500 stands for zero in the data rows.
Some points, each followed by its number:
tensor([586., 385., 688., 480., 459., 399., 396., 261., 572., 341., 188., 170., 423., 400., 590., 604., 400., 587., 625., 606., 510., 494., 527., 396., 353., 604., 353., 656., 606., 239., 582., 572., 496., 435., 527., 461., 394., 383., 510., 472., 405., 390., 544., 541., 476., 339., 368., 525., 420., 448., 566., 326., 734., 496., 543., 606., 558., 539., 553., 682., 474., 495., 583., 564., 562., 419., 589., 535., 358., 519., 714., 624., 523., 503., 611.]) 0
tensor([283., 465., 557., 634., 520., 439., 492., 448., 572., 581., 225., 271., 437., 517., 402., 573., 423., 832., 456., 815., 361., 614., 525., 382., 418., 813., 502., 452., 660., 477., 509., 623., 457., 538., 421., 577., 386., 540., 459., 464., 165., 453., 424., 439., 343., 452., 412., 475., 469., 550., 400., 567., 582., 606., 440., 559., 636., 561., 563., 670., 385., 410., 608., 611., 490., 321., 128., 689., 286., 263., 686., 405., 455., 529., 546.]) 1
tensor([611., 591., 501., 556., 498., 561., 636., 779., 495., 507., 697., 523., 628., 693., 335., 465., 574., 451., 422., 193., 421., 375., 513., 524., 643., 410., 432., 713., 432., 744., 502., 570., 544., 467., 490., 441., 565., 503., 645., 526., 570., 562., 539., 562., 669., 518., 475., 563., 411., 364., 486., 550., 425., 418., 468., 445., 355., 402., 221., 294., 466., 460., 424., 485., 592., 558., 575., 424., 530., 606., 568., 595., 564., 675., 634.]) 2
tensor([503., 625., 408., 409., 411., 589., 652., 507., 547., 540., 474., 517., 467., 539., 638., 563., 514., 483., 436., 547., 595., 845., 358., 623., 544., 630., 482., 317., 460., 377., 484., 436., 417., 690., 481., 450., 401., 460., 509., 541., 561., 495., 415., 446., 456., 527., 353., 553., 740., 494., 635., 517., 556., 563., 359., 394., 558., 478., 510., 511., 672., 616., 438., 700., 415., 553., 596., 428., 550., 373., 501., 465., 336., 627., 576.]) 3
tensor([697., 259., 694., 177., 335., 270., 88., 183., 0., 343., 608., 520., 237., 298., 439., 999., 941., 601., 382., 605., 605., 379., 82., 433., 343., 182., 113., 999., 262., 372., 563., 499., 489., 705., 571., 401., 436., 128., 541., 182., 999., 930., 470., 247., 851., 966., 387., 999., 502., 0., 785., 531., 727., 154., 999., 223., 127., 783., 646., 608., 805., 883., 489., 347., 954., 799., 999., 507., 693., 999., 0., 676., 425., 313., 579.]) 4
tensor([332., 512., 677., 496., 523., 440., 377., 436., 317., 687., 515., 372., 331., 369., 375., 591., 611., 537., 562., 675., 493., 407., 391., 335., 495., 705., 495., 537., 684., 392., 576., 445., 450., 336., 661., 713., 370., 538., 498., 318., 691., 526., 672., 464., 589., 474., 368., 736., 450., 365., 489., 443., 575., 434., 727., 599., 440., 599., 585., 385., 444., 614., 583., 390., 700., 512., 358., 393., 428., 558., 646., 530., 337., 371., 662.]) 5
tensor([495., 680., 408., 521., 767., 482., 582., 394., 480., 447., 253., 522., 406., 445., 521., 568., 391., 497., 475., 733., 468., 377., 479., 518., 588., 542., 532., 398., 529., 429., 442., 568., 503., 414., 512., 487., 408., 394., 563., 330., 496., 697., 462., 679., 535., 460., 643., 546., 456., 372., 588., 375., 560., 371., 594., 758., 585., 598., 657., 454., 342., 413., 737., 498., 597., 607., 539., 474., 313., 518., 420., 563., 690., 416., 621.]) 6
tensor([456., 484., 296., 474., 461., 529., 798., 518., 681., 559., 618., 777., 581., 599., 490., 211., 308., 300., 468., 594., 483., 414., 472., 778., 799., 434., 646., 280., 397., 579., 324., 663., 527., 687., 340., 691., 561., 583., 562., 717., 494., 631., 543., 461., 406., 531., 714., 385., 784., 522., 574., 507., 463., 715., 120., 474., 772., 543., 478., 575., 493., 505., 470., 557., 390., 749., 644., 418., 679., 310., 566., 307., 631., 653., 407.]) 7
tensor([569., 408., 486., 293., 339., 607., 410., 683., 564., 443., 661., 609., 508., 527., 516., 376., 521., 569., 469., 268., 679., 677., 415., 460., 476., 269., 566., 849., 531., 285., 354., 693., 451., 339., 444., 305., 203., 381., 522., 768., 549., 307., 693., 432., 238., 572., 422., 395., 506., 605., 374., 591., 485., 520., 504., 400., 239., 351., 481., 343., 507., 330., 149., 488., 308., 538., 529., 641., 577., 797., 382., 493., 386., 540., 282.]) 8
tensor([744., 311., 598., 310., 397., 449., 443., 427., 375., 361., 542., 555., 383., 642., 419., 482., 519., 604., 291., 426., 592., 645., 589., 411., 581., 446., 581., 450., 691., 513., 569., 600., 586., 468., 250., 575., 518., 587., 364., 567., 563., 499., 494., 484., 440., 410., 550., 268., 536., 576., 387., 750., 538., 741., 425., 412., 529., 575., 647., 375., 387., 465., 427., 335., 433., 422., 537., 626., 656., 481., 471., 233., 344., 635., 374.]) 9
tensor([288., 431., 397., 483., 470., 441., 483., 528., 258., 354., 637., 646., 416., 511., 633., 668., 623., 524., 505., 460., 572., 381., 474., 406., 293., 366., 297., 746., 525., 638., 497., 369., 600., 549., 546., 598., 584., 450., 533., 307., 615., 629., 641., 527., 644., 746., 276., 692., 570., 244., 407., 561., 445., 428., 772., 419., 273., 566., 593., 591., 521., 638., 666., 403., 547., 642., 563., 445., 413., 645., 422., 475., 653., 618., 579.]) 10
tensor([424., 552., 482., 648., 555., 462., 606., 405., 424., 746., 225., 382., 431., 363., 526., 387., 381., 500., 473., 672., 526., 552., 438., 503., 425., 656., 577., 406., 552., 388., 577., 470., 345., 430., 554., 380., 307., 455., 619., 546., 444., 558., 536., 330., 460., 362., 462., 413., 480., 356., 638., 235., 508., 592., 527., 464., 534., 511., 527., 477., 389., 439., 608., 581., 408., 394., 398., 508., 324., 464., 599., 615., 688., 378., 532.]) 11
tensor([355., 385., 436., 482., 441., 617., 566., 442., 669., 483., 629., 599., 636., 557., 674., 519., 351., 375., 534., 525., 426., 425., 532., 604., 690., 575., 672., 379., 467., 500., 600., 521., 482., 330., 278., 606., 654., 469., 594., 599., 406., 276., 652., 627., 484., 477., 564., 318., 706., 621., 521., 620., 318., 560., 267., 611., 709., 571., 531., 376., 575., 464., 461., 586., 478., 453., 589., 336., 553., 251., 418., 615., 487., 490., 153.]) 12
tensor([464., 619., 425., 454., 606., 362., 650., 597., 706., 534., 397., 563., 585., 442., 498., 673., 489., 361., 554., 435., 536., 435., 487., 612., 600., 663., 424., 397., 426., 281., 492., 549., 405., 570., 580., 479., 533., 503., 524., 403., 488., 451., 373., 691., 529., 449., 465., 637., 513., 444., 581., 267., 603., 414., 305., 506., 528., 503., 341., 442., 676., 414., 722., 578., 495., 311., 481., 328., 270., 360., 584., 754., 595., 354., 481.]) 13
tensor([478., 488., 596., 729., 824., 393., 551., 459., 336., 637., 269., 322., 318., 386., 391., 453., 326., 638., 554., 642., 479., 473., 581., 413., 440., 637., 384., 439., 813., 277., 454., 367., 386., 432., 424., 691., 409., 552., 417., 430., 368., 393., 515., 340., 461., 301., 574., 650., 458., 391., 498., 234., 515., 673., 332., 590., 626., 438., 676., 742., 513., 343., 813., 509., 375., 493., 253., 521., 347., 593., 525., 495., 585., 394., 585.]) 14
tensor([658., 590., 568., 384., 416., 619., 567., 577., 621., 386., 676., 389., 701., 609., 314., 524., 386., 370., 466., 471., 338., 160., 681., 367., 570., 482., 300., 532., 424., 712., 516., 289., 489., 342., 613., 567., 543., 556., 381., 559., 429., 505., 528., 590., 577., 480., 428., 515., 558., 545., 529., 452., 358., 218., 820., 604., 410., 467., 397., 430., 453., 418., 609., 442., 478., 421., 297., 513., 439., 617., 533., 534., 547., 453., 602.]) 15
tensor([474., 653., 478., 438., 642., 603., 649., 767., 562., 496., 588., 596., 571., 591., 565., 274., 402., 644., 379., 333., 521., 593., 555., 497., 544., 559., 720., 320., 512., 648., 373., 544., 435., 310., 496., 448., 731., 652., 536., 527., 411., 418., 466., 415., 521., 513., 617., 219., 676., 670., 400., 672., 433., 648., 226., 388., 441., 390., 655., 437., 481., 416., 419., 446., 383., 485., 280., 658., 511., 389., 466., 396., 408., 592., 452.]) 16
tensor([538., 474., 425., 524., 579., 559., 595., 490., 506., 518., 402., 445., 457., 402., 521., 564., 524., 609., 604., 452., 388., 606., 610., 500., 386., 547., 480., 597., 338., 555., 419., 314., 485., 647., 570., 450., 503., 579., 650., 369., 450., 412., 392., 515., 585., 470., 351., 537., 385., 396., 553., 400., 477., 360., 420., 632., 415., 472., 424., 349., 601., 570., 717., 430., 486., 475., 498., 267., 404., 449., 545., 706., 442., 404., 542.]) 17
tensor([541., 525., 470., 402., 367., 397., 638., 433., 433., 453., 415., 398., 442., 502., 535., 439., 403., 555., 451., 340., 515., 480., 491., 561., 386., 515., 390., 437., 599., 342., 542., 354., 472., 510., 487., 414., 472., 719., 484., 435., 515., 485., 453., 592., 491., 619., 373., 385., 607., 501., 443., 367., 482., 514., 641., 594., 337., 677., 354., 439., 520., 404., 460., 621., 453., 413., 438., 583., 405., 429., 616., 725., 492., 506., 458.]) 18
New points follow, each followed by the numbers of its two nearest points above, looking only along the 5 directions in which the numbered points spread most, smallest number first.
tensor([455., 616., 522., 506., 377., 460., 521., 488., 428., 568., 520., 495., 423., 601., 391., 472., 679., 493., 472., 639., 520., 368., 505., 537., 468., 654., 398., 465., 530., 670., 580., 442., 570., 504., 548., 302., 497., 528., 554., 423., 612., 513., 425., 654., 538., 483., 565., 522., 445., 323., 519., 443., 489., 358., 662., 560., 347., 453., 385., 394., 570., 477., 490., 555., 685., 556., 427., 426., 415., 543., 672., 599., 585., 567., 631.]) -> 17 18
tensor([268., 602., 613., 628., 543., 410., 515., 462., 341., 338., 402., 373., 264., 505., 457., 524., 541., 600., 642., 522., 402., 656., 306., 452., 421., 599., 305., 502., 543., 443., 710., 401., 487., 485., 543., 476., 512., 456., 459., 335., 284., 591., 360., 367., 486., 452., 627., 582., 313., 422., 383., 391., 531., 451., 699., 579., 303., 613., 545., 734., 288., 534., 559., 498., 411., 505., 509., 495., 411., 602., 415., 646., 613., 483., 453.]) -> 0 5
tensor([371., 353., 580., 541., 492., 477., 314., 267., 311., 317., 642., 548., 395., 388., 658., 607., 690., 360., 511., 477., 438., 431., 340., 542., 335., 334., 404., 617., 305., 458., 491., 349., 621., 473., 571., 380., 527., 392., 515., 287., 580., 660., 399., 474., 580., 516., 414., 670., 380., 304., 545., 609., 411., 332., 672., 438., 320., 596., 484., 484., 474., 636., 387., 601., 683., 643., 657., 483., 503., 694., 311., 629., 418., 549., 462.]) -> 5 10
tensor([588., 460., 436., 373., 279., 598., 455., 562., 684., 328., 877., 613., 605., 420., 606., 434., 758., 420., 581., 325., 356., 379., 448., 424., 435., 437., 416., 786., 140., 629., 435., 557., 392., 565., 725., 347., 541., 302., 507., 696., 690., 282., 412., 597., 324., 760., 446., 604., 477., 579., 414., 772., 451., 241., 456., 362., 429., 532., 265., 291., 782., 675., 224., 415., 446., 674., 707., 266., 714., 688., 370., 701., 388., 450., 404.]) -> 2 8
tensor([245., 706., 312., 515., 571., 478., 605., 353., 537., 501., 431., 547., 557., 487., 410., 490., 419., 335., 635., 582., 427., 304., 593., 583., 796., 612., 438., 534., 505., 370., 457., 649., 526., 713., 506., 580., 585., 551., 560., 465., 691., 617., 398., 602., 597., 540., 495., 401., 504., 547., 686., 374., 438., 569., 543., 467., 647., 595., 479., 650., 362., 706., 726., 594., 638., 407., 647., 329., 443., 363., 487., 500., 692., 713., 456.]) -> 6 13
tensor([419., 607., 346., 609., 654., 428., 748., 617., 579., 434., 485., 362., 371., 269., 543., 490., 489., 499., 531., 302., 587., 543., 459., 566., 462., 576., 470., 618., 590., 492., 434., 595., 625., 614., 324., 573., 507., 517., 578., 654., 320., 525., 474., 510., 355., 551., 539., 370., 649., 511., 495., 454., 304., 518., 296., 455., 650., 445., 454., 477., 519., 396., 484., 510., 367., 400., 434., 493., 596., 148., 708., 551., 610., 691., 476.]) -> 3 12
tensor([445., 530., 330., 657., 487., 310., 530., 293., 642., 505., 375., 590., 396., 342., 603., 377., 455., 527., 572., 409., 482., 491., 499., 609., 567., 476., 427., 320., 492., 449., 653., 474., 443., 612., 420., 612., 610., 674., 524., 579., 420., 539., 553., 338., 535., 383., 427., 343., 376., 497., 571., 553., 475., 480., 513., 465., 579., 442., 625., 610., 430., 608., 590., 443., 580., 574., 540., 487., 476., 441., 502., 499., 557., 685., 606.]) -> 3 6
tensor([342., 573., 379., 474., 588., 535., 577., 457., 541., 514., 547., 777., 538., 660., 444., 368., 346., 299., 480., 525., 681., 425., 558., 629., 617., 475., 480., 561., 490., 668., 408., 556., 560., 474., 496., 549., 634., 464., 349., 506., 641., 618., 534., 601., 638., 604., 634., 381., 630., 611., 532., 648., 401., 624., 335., 456., 814., 584., 655., 406., 305., 674., 476., 424., 595., 617., 440., 590., 767., 399., 594., 415., 776., 608., 516.]) -> 7 12
tensor([695., 378., 432., 387., 539., 537., 485., 385., 494., 452., 367., 421., 534., 364., 478., 519., 589., 572., 455., 366., 436., 404., 474., 450., 519., 376., 467., 565., 457., 534., 569., 499., 571., 477., 564., 389., 338., 433., 601., 570., 389., 539., 476., 512., 371., 570., 465., 529., 410., 246., 430., 358., 507., 257., 489., 420., 317., 470., 462., 423., 583., 367., 372., 419., 637., 544., 578., 411., 584., 634., 640., 357., 413., 505., 625.]) -> 17 18
tensor([436., 438., 580., 551., 552., 410., 548., 476., 312., 507., 518., 502., 449., 619., 531., 444., 249., 657., 308., 682., 587., 587., 516., 558., 583., 570., 636., 362., 692., 380., 643., 468., 444., 479., 253., 678., 511., 457., 434., 443., 315., 587., 475., 437., 640., 336., 701., 475., 498., 660., 572., 554., 454., 687., 371., 493., 676., 504., 733., 720., 358., 425., 663., 414., 479., 515., 309., 475., 483., 468., 530., 349., 402., 611., 501.]) -> 1 14
tensor([308., 705., 269., 408., 438., 530., 637., 615., 651., 458., 534., 532., 689., 543., 691., 332., 310., 76., 552., 383., 174., 478., 587., 766., 768., 368., 656., 155., 468., 654., 443., 595., 779., 620., 621., 408., 563., 697., 425., 493., 404., 593., 502., 535., 480., 558., 461., 230., 616., 574., 586., 524., 401., 572., 281., 602., 542., 427., 334., 358., 356., 357., 545., 558., 510., 543., 535., 404., 647., 218., 665., 584., 704., 754., 392.]) -> 7 12
tensor([656., 373., 501., 601., 473., 495., 534., 355., 381., 489., 376., 479., 526., 548., 734., 445., 499., 709., 555., 499., 721., 496., 490., 573., 481., 486., 677., 537., 742., 417., 448., 646., 590., 629., 539., 745., 448., 514., 439., 582., 435., 457., 619., 502., 482., 319., 531., 507., 555., 417., 431., 598., 506., 698., 453., 462., 705., 519., 640., 586., 527., 362., 489., 434., 478., 379., 299., 475., 470., 451., 691., 296., 435., 544., 690.]) -> 1 11
tensor([510., 587., 631., 603., 511., 496., 713., 725., 512., 599., 486., 405., 542., 605., 224., 448., 504., 562., 499., 650., 477., 462., 665., 519., 657., 733., 490., 331., 571., 641., 469., 543., 619., 302., 540., 515., 460., 672., 486., 583., 348., 602., 405., 508., 475., 329., 461., 500., 509., 545., 444., 276., 509., 638., 383., 539., 504., 368., 475., 513., 267., 557., 567., 485., 514., 383., 378., 381., 458., 499., 798., 490., 351., 595., 550.]) -> 11 18
tensor([474., 490., 479., 446., 400., 511., 451., 538., 608., 630., 775., 491., 674., 580., 440., 394., 529., 433., 400., 545., 465., 566., 393., 466., 521., 492., 535., 554., 675., 876., 491., 469., 515., 551., 394., 695., 798., 554., 662., 686., 408., 585., 462., 494., 685., 682., 614., 283., 572., 769., 333., 734., 383., 654., 412., 572., 580., 453., 244., 635., 509., 639., 535., 504., 312., 370., 254., 567., 528., 480., 603., 267., 378., 600., 457.]) -> 12 16
tensor([372., 399., 604., 591., 506., 372., 492., 330., 611., 525., 147., 358., 377., 419., 441., 571., 462., 543., 484., 732., 518., 793., 513., 486., 523., 783., 526., 363., 704., 253., 566., 473., 290., 554., 452., 465., 456., 593., 334., 353., 556., 364., 534., 504., 447., 376., 534., 660., 222., 627., 574., 381., 599., 565., 417., 480., 612., 589., 649., 656., 450., 489., 446., 457., 569., 402., 440., 587., 316., 529., 512., 414., 451., 361., 494.]) -> 0 11
tensor([539., 311., 585., 540., 725., 479., 316., 216., 412., 412., 173., 472., 446., 445., 435., 695., 425., 652., 609., 579., 502., 577., 418., 215., 461., 586., 479., 632., 670., 251., 437., 598., 412., 273., 628., 532., 252., 317., 481., 345., 376., 381., 520., 432., 539., 285., 484., 605., 169., 533., 430., 296., 594., 622., 576., 614., 619., 614., 498., 621., 416., 485., 596., 518., 506., 404., 492., 718., 320., 573., 425., 473., 389., 194., 477.]) -> 0 11
tensor([526., 484., 363., 738., 612., 480., 408., 425., 637., 566., 460., 389., 427., 529., 402., 586., 555., 278., 522., 571., 398., 546., 494., 378., 555., 443., 574., 290., 600., 502., 480., 601., 463., 467., 586., 616., 469., 653., 557., 408., 612., 480., 269., 532., 467., 445., 531., 437., 375., 390., 571., 367., 563., 449., 418., 591., 573., 643., 448., 592., 327., 496., 478., 518., 635., 510., 480., 396., 472., 487., 505., 507., 496., 538., 660.]) -> 6 11
tensor([412., 400., 466., 572., 770., 536., 675., 568., 577., 447., 300., 583., 370., 656., 675., 621., 341., 581., 463., 494., 556., 751., 635., 530., 683., 490., 635., 334., 696., 539., 513., 542., 595., 378., 393., 533., 356., 675., 408., 352., 401., 324., 427., 630., 396., 155., 566., 582., 589., 682., 566., 285., 429., 752., 152., 491., 555., 526., 789., 479., 520., 479., 649., 379., 447., 486., 262., 587., 450., 365., 387., 349., 482., 460., 316.]) -> 1 11
tensor([545., 416., 378., 499., 722., 555., 588., 569., 572., 364., 285., 431., 405., 376., 450., 465., 438., 615., 615., 367., 523., 484., 472., 363., 478., 540., 595., 737., 459., 343., 424., 569., 528., 518., 436., 709., 148., 438., 495., 497., 416., 463., 596., 589., 538., 349., 545., 535., 416., 280., 376., 383., 456., 415., 555., 453., 405., 557., 634., 396., 568., 426., 564., 469., 469., 440., 469., 711., 402., 431., 395., 556., 707., 434., 564.]) -> 17 18
tensor([653., 505., 652., 279., 596., 449., 496., 413., 408., 475., 551., 500., 625., 510., 322., 387., 339., 606., 492., 705., 633., 556., 533., 494., 455., 466., 500., 428., 497., 441., 504., 470., 366., 496., 507., 551., 564., 552., 159., 660., 419., 489., 597., 492., 561., 594., 404., 432., 540., 671., 605., 619., 522., 555., 511., 676., 515., 551., 667., 478., 407., 193., 676., 555., 616., 584., 388., 743., 535., 716., 481., 395., 493., 317., 462.]) -> 9 18
tensor([485., 512., 611., 420., 715., 438., 458., 501., 683., 346., 393., 473., 490., 391., 440., 545., 394., 496., 494., 511., 419., 434., 622., 315., 379., 362., 370., 574., 427., 549., 566., 468., 501., 355., 617., 520., 534., 460., 503., 414., 564., 540., 489., 544., 520., 413., 486., 419., 415., 676., 616., 233., 524., 526., 519., 418., 509., 434., 476., 541., 451., 521., 733., 599., 438., 397., 619., 466., 404., 662., 376., 551., 398., 501., 529.]) -> 17 18
tensor([622., 273., 507., 261., 249., 546., 407., 575., 505., 477., 676., 458., 524., 578., 668., 452., 621., 486., 546., 460., 494., 578., 536., 396., 334., 364., 658., 655., 484., 488., 497., 459., 437., 438., 620., 535., 424., 462., 404., 548., 515., 392., 584., 507., 367., 690., 429., 455., 569., 592., 365., 787., 503., 436., 522., 523., 357., 557., 409., 318., 398., 467., 203., 648., 446., 504., 779., 651., 762., 632., 687., 430., 484., 508., 493.]) -> 8 9
tensor([612., 288., 675., 469., 344., 464., 360., 415., 526., 508., 357., 463., 400., 497., 545., 583., 561., 625., 514., 606., 583., 545., 387., 399., 445., 493., 460., 424., 632., 394., 640., 552., 436., 519., 456., 510., 407., 416., 491., 481., 653., 450., 603., 511., 513., 598., 492., 636., 449., 549., 551., 440., 509., 600., 756., 443., 437., 516., 538., 378., 547., 614., 458., 576., 596., 480., 459., 545., 467., 661., 290., 495., 323., 323., 245.]) -> 0 18
tensor([713., 386., 425., 614., 491., 430., 536., 540., 598., 586., 437., 344., 579., 583., 549., 427., 605., 550., 505., 488., 551., 488., 570., 428., 256., 499., 530., 698., 396., 336., 545., 309., 475., 420., 504., 365., 442., 579., 744., 422., 420., 340., 489., 632., 439., 512., 506., 535., 387., 315., 407., 421., 653., 351., 548., 591., 262., 521., 469., 397., 704., 346., 153., 555., 646., 471., 669., 308., 622., 597., 626., 547., 513., 298., 675.]) -> 17 18
tensor([433., 368., 492., 551., 455., 518., 574., 518., 623., 476., 612., 586., 613., 376., 517., 411., 493., 403., 512., 381., 482., 451., 602., 325., 490., 436., 578., 481., 482., 659., 527., 448., 503., 414., 367., 377., 504., 388., 545., 578., 415., 443., 678., 582., 518., 454., 474., 418., 609., 450., 526., 559., 485., 445., 381., 552., 694., 426., 452., 406., 519., 318., 367., 427., 471., 438., 409., 512., 444., 484., 505., 438., 473., 505., 415.]) -> 12 18
tensor([563., 466., 710., 323., 503., 418., 423., 485., 280., 535., 596., 228., 395., 456., 398., 747., 684., 506., 568., 416., 414., 386., 277., 233., 239., 431., 333., 780., 263., 469., 588., 382., 383., 330., 634., 228., 353., 380., 467., 458., 429., 353., 617., 564., 597., 314., 390., 753., 14., 331., 455., 588., 520., 232., 999., 325., 37., 417., 149., 358., 403., 468., 244., 453., 591., 437., 760., 452., 417., 883., 549., 772., 370., 167., 701.]) -> 5 10
tensor([423., 360., 504., 674., 727., 474., 549., 747., 548., 474., 323., 408., 519., 373., 500., 546., 649., 572., 455., 428., 677., 608., 511., 552., 591., 509., 465., 650., 449., 437., 557., 400., 341., 326., 448., 290., 442., 786., 689., 405., 362., 383., 478., 591., 616., 305., 522., 483., 520., 517., 410., 440., 513., 531., 310., 589., 280., 526., 493., 433., 543., 481., 496., 374., 509., 450., 474., 591., 304., 247., 465., 548., 558., 376., 446.]) -> 17 18
tensor([453., 666., 532., 560., 621., 469., 653., 384., 442., 498., 253., 231., 321., 511., 335., 531., 475., 772., 356., 432., 511., 472., 624., 337., 494., 599., 395., 475., 593., 403., 647., 441., 369., 504., 497., 599., 394., 704., 388., 471., 484., 474., 472., 524., 501., 297., 497., 414., 319., 293., 523., 386., 398., 448., 570., 540., 599., 429., 555., 541., 237., 536., 643., 474., 493., 446., 276., 487., 210., 406., 589., 550., 532., 469., 752.]) -> 11 14
tensor([456., 463., 536., 443., 612., 483., 415., 465., 400., 574., 427., 467., 495., 451., 487., 585., 393., 705., 595., 585., 479., 588., 407., 587., 435., 342., 646., 611., 564., 428., 575., 444., 464., 563., 310., 597., 276., 516., 462., 724., 563., 605., 524., 616., 587., 543., 354., 409., 642., 388., 509., 647., 472., 328., 726., 265., 587., 515., 598., 482., 569., 419., 506., 548., 510., 448., 720., 405., 629., 608., 442., 502., 463., 486., 557.]) -> 3 18
tensor([522., 514., 533., 416., 358., 350., 242., 530., 536., 409., 499., 366., 547., 677., 508., 497., 527., 550., 569., 511., 380., 431., 423., 461., 388., 332., 364., 505., 510., 462., 640., 411., 515., 496., 687., 480., 576., 432., 425., 520., 626., 499., 572., 456., 595., 732., 438., 734., 313., 533., 448., 483., 553., 492., 767., 397., 458., 435., 424., 544., 423., 546., 425., 635., 507., 528., 596., 543., 660., 798., 338., 422., 532., 588., 599.]) -> 10 18
tensor([660., 520., 591., 384., 471., 370., 465., 482., 404., 556., 576., 594., 568., 447., 403., 707., 486., 427., 467., 641., 566., 286., 221., 676., 574., 559., 352., 465., 414., 554., 549., 625., 459., 567., 637., 419., 442., 228., 463., 431., 700., 526., 422., 486., 446., 502., 557., 762., 598., 356., 639., 541., 737., 373., 730., 458., 411., 746., 455., 484., 549., 546., 538., 458., 696., 612., 804., 436., 485., 634., 282., 637., 543., 411., 549.]) -> 10 17
tensor([390., 792., 54., 312., 426., 582., 434., 415., 802., 570., 999., 528., 675., 724., 519., 203., 425., 237., 610., 259., 348., 387., 565., 637., 541., 220., 604., 392., 213., 799., 612., 629., 644., 693., 460., 458., 646., 557., 502., 820., 526., 503., 503., 367., 533., 726., 558., 369., 620., 547., 544., 777., 427., 423., 433., 539., 690., 297., 297., 433., 537., 595., 301., 596., 650., 583., 711., 453., 738., 433., 557., 498., 670., 776., 481.]) -> 2 12
tensor([433., 589., 457., 576., 738., 418., 599., 494., 503., 527., 111., 428., 436., 482., 577., 503., 387., 658., 630., 648., 397., 460., 457., 520., 477., 570., 566., 340., 633., 322., 472., 503., 529., 531., 502., 568., 513., 525., 519., 243., 114., 388., 440., 599., 484., 254., 539., 431., 591., 563., 530., 241., 506., 502., 214., 668., 427., 437., 659., 536., 392., 371., 637., 560., 347., 451., 267., 572., 389., 317., 635., 413., 572., 437., 470.]) -> 1 11
tensor([472., 494., 591., 468., 392., 488., 411., 410., 515., 484., 305., 444., 473., 503., 522., 536., 638., 568., 598., 484., 510., 484., 501., 401., 411., 456., 535., 564., 420., 352., 521., 399., 458., 414., 630., 473., 363., 250., 438., 408., 470., 512., 498., 521., 526., 554., 379., 537., 273., 441., 423., 403., 487., 276., 677., 479., 524., 483., 362., 428., 374., 546., 413., 587., 610., 472., 686., 448., 518., 558., 526., 621., 382., 462., 467.]) -> 17 18
tensor([604., 374., 554., 337., 527., 453., 473., 453., 678., 459., 476., 426., 447., 695., 371., 590., 389., 629., 427., 484., 393., 398., 548., 299., 721., 592., 491., 421., 623., 334., 530., 583., 630., 369., 373., 432., 635., 512., 356., 595., 557., 547., 639., 687., 444., 510., 604., 550., 537., 539., 581., 562., 475., 571., 628., 535., 687., 439., 511., 388., 459., 338., 529., 299., 608., 218., 677., 458., 480., 512., 488., 559., 567., 261., 585.]) -> 17 18
tensor([676., 314., 665., 295., 307., 617., 477., 586., 661., 382., 529., 325., 537., 632., 463., 419., 482., 588., 645., 359., 562., 454., 702., 233., 251., 598., 462., 775., 369., 485., 415., 316., 435., 353., 607., 432., 310., 305., 427., 502., 407., 363., 698., 352., 464., 463., 522., 543., 305., 577., 453., 656., 661., 360., 683., 629., 529., 343., 374., 550., 384., 449., 258., 644., 482., 453., 555., 411., 307., 587., 407., 456., 501., 322., 519.]) -> 17 18
